Where one turn sends some rows of the set: a few examples, then the rows asked
z_857: [  3, -48,   6,  -1,   0,  12,   8,  -5,   7,  -5, -23, -24,   0, -10,  10,
 -19]
z_33: [ 11, -30,  24,  -1,   0,  -4,  14, -15,  13, -24, -28, -22, -21,  -2,  -1,
 -25]
z_579: [ -8,   7,   3,  -7,  -3,  -9,  -4,  -4,  19,  -5, -20,  -1, -10, -20, -15,
 -14]
z_786: [-18, -24,  -6,  29,  13,  -5, -10, -26,   8, -22, -15, -24,  -8, -20,  -4,
   1]
z_452: [ 24, -25,   5,  -7,   4,   8,   3,  -1,   8,   0, -34, -35,  -7,   0, -12,
  -9]
z_514: [ -1,  10,   5,  -5,   0,   0,  -9,   0,  13,  -5, -13,  -1,  -9, -20,  -9,
 -21]
z_828: [ -8,  -7,   1,   5,  26,  -1,   3, -36,  -3, -15, -28, -15, -10, -19,  14,
   3]
z_413: [ -9,   6,   7,   8,  11,  16,  -7, -14,  24,   4, -10, -21,  -5,  -1,  -1,
 -38]
z_877: [  6, -17,  22,   2,  14,  -6,  21, -12,  12, -25, -25, -18, -17,  -2,   5,
 -29]
z_124: [-12, -34,   7,  18,   7, -10,  -6, -29,  23,  -7, -22, -29, -16, -19,  -2,
  11]
z_562: [ 11, -30,   4,   5,  10,  21,   1,  -3,   0, -22, -19, -31,  -9,   1, -15,
 -21]
z_989: [-19, -14,   7,  30,   5,  -5, -14, -27,  15, -12, -27, -16, -11,  -8,  -3,
  13]
z_115: [ 15, -28,  16,   7,  -3,  11,   6,  15,   1,  -7, -25, -25,  -6,  -2,  -1,
 -16]
z_739: [ 15,  10,  20,   3,  -2,   6, -10, -22,  17,  14, -14, -23,   7,  -4,  -2,
 -19]
z_823: [ 10, -30,   4,  -7,  -1,  21,   0,   5,   4, -17, -14, -30,  -6, -11,  -3,
  -2]
z_743: [ -1,   6,   8,  -7,   5,  -6,   4,  -7,  22, -16, -19,   1,  -4, -24, -12,
 -20]
z_320: [  2,   7,  15,  14,  17,  -4, -16, -24,   9,  19, -26, -18,   5,  -8,  -8,
 -21]
z_721: [ -3, -10,  -5,   0,  26,  -6,   5, -26,  -6, -17, -21, -19,  -9, -13,  16,
   5]
z_783: [ -5, -24,   3,  22,   4, -11,  -3, -36,  12, -27, -25, -24,  -3, -11,  -2,
  11]
z_617: [ -8, -10,  -3,  -1,  20,  -4,  14, -25,  -2, -18, -22,  -3,  -5, -16,  15,
   1]
z_795: [-22, -20,  -3,  37,   4,   2,  -3, -14,  15,  -3, -23, -28,  -3,  -7,  -3,
   7]
z_650: [ -8, -20,   1,  20,  19, -12, -14, -17,  18, -17, -29, -33, -17,  -8,  -1,
  13]
z_84: [ -1,  12,  18,   4,  10,  13,  -6, -26,   2,  10, -25, -19,   5,   6,  -2,
 -25]
z_621: [-23, -21,  18,  20,   2, -17, -10, -29,  19, -18, -26, -28,  -8, -20,  -6,
  -2]
z_43: [ -6,   5,  14,  11,  -3,   8,  -5, -27,  24,  17, -16, -10,  -1,  -7,  -6,
 -28]
z_870: [-24, -26,   5,  17,   7,  -1,  -7, -33,  22, -12, -12, -22, -13, -17,   8,
   6]
z_986: [ 10, -14,  25,   0,   4,   1,  20, -11,  19, -23, -29, -25, -19,   2,   1,
 -27]
z_719: [  8,  -4,  15,  19,  -5,   7,  -9, -21,  27,  13, -20, -18,  19,  -2,  -4,
 -14]
z_353: [ -1,   2,  20,   3,   6,   2, -11, -22,   9,  17, -24, -15,  12, -17,  -7,
 -30]
z_622: [ 20, -26,  -1,   2,   4,  17,  -2,   2,   4,  -6, -13, -30, -12,   6, -13,
 -14]
z_376: [ 16, -23,   4,  17,   7,  13,   8,  -6,   8,  -7, -20, -52,   7,  -8,  -8,
 -13]
z_925: [-27, -28,  -1,  24,  -8,  -8, -14, -22,  12, -10, -27, -29,  -7, -15,   4,
  -6]
z_651: [ -5,  12,   2,  -3,  -3,  -8,  -4,  -7,  16, -13, -20,  -1,   1, -21, -13,
 -15]
z_618: [  1,   2,  12,   9,  -1,  16, -15, -32,  18,   8, -36, -20,  10,  -2,  -4,
 -25]
z_120: [ -4,  23,  11,   9,   7,   6,  -1, -23,  18,  13, -18, -23,  -2, -14,  -4,
 -16]
z_533: [ 11, -23,   0,   4,   6,  25,  -8,   0,   8, -15, -18, -46,  -5, -11,   5,
 -17]
z_263: [ -1,   9,   8,   5,   2, -12, -14, -20,  17,  20, -20, -19,  -2,   4,   0,
 -14]
z_760: [ -7, -12,   2,   5,  21,  -4,  10, -22,  -4, -17, -27, -15,  -5, -16,  23,
   6]
z_746: [ 22, -35,  13,   4,  11,  21,   6,  -3,   3,  -8, -25, -32,  -1, -12,  -1,
 -21]
z_215: [-16, -19,  -4,  17,  18,  -2, -12, -35,  16, -21, -31, -20,   7, -25, -11,
  -8]
z_104: [ 15, -20,  29,  -2,  11,  -5,  12, -13,  18, -20, -33, -21, -18,   3,   0,
 -25]
z_347: [ 12, -30,   7,   7,   3,   9,   8,   2,  -5, -11, -25, -45, -11, -11,  -9,
  -8]

z_104 goes to z_721
z_120 goes to z_115
Where do these go?
z_43 goes to z_746
z_622 goes to z_124
z_562 goes to z_870
z_84 goes to z_823
z_760 goes to z_651
z_514 goes to z_33
z_263 goes to z_452
z_743 goes to z_877
z_533 goes to z_925
z_989 goes to z_739
z_719 goes to z_376
z_857 goes to z_215

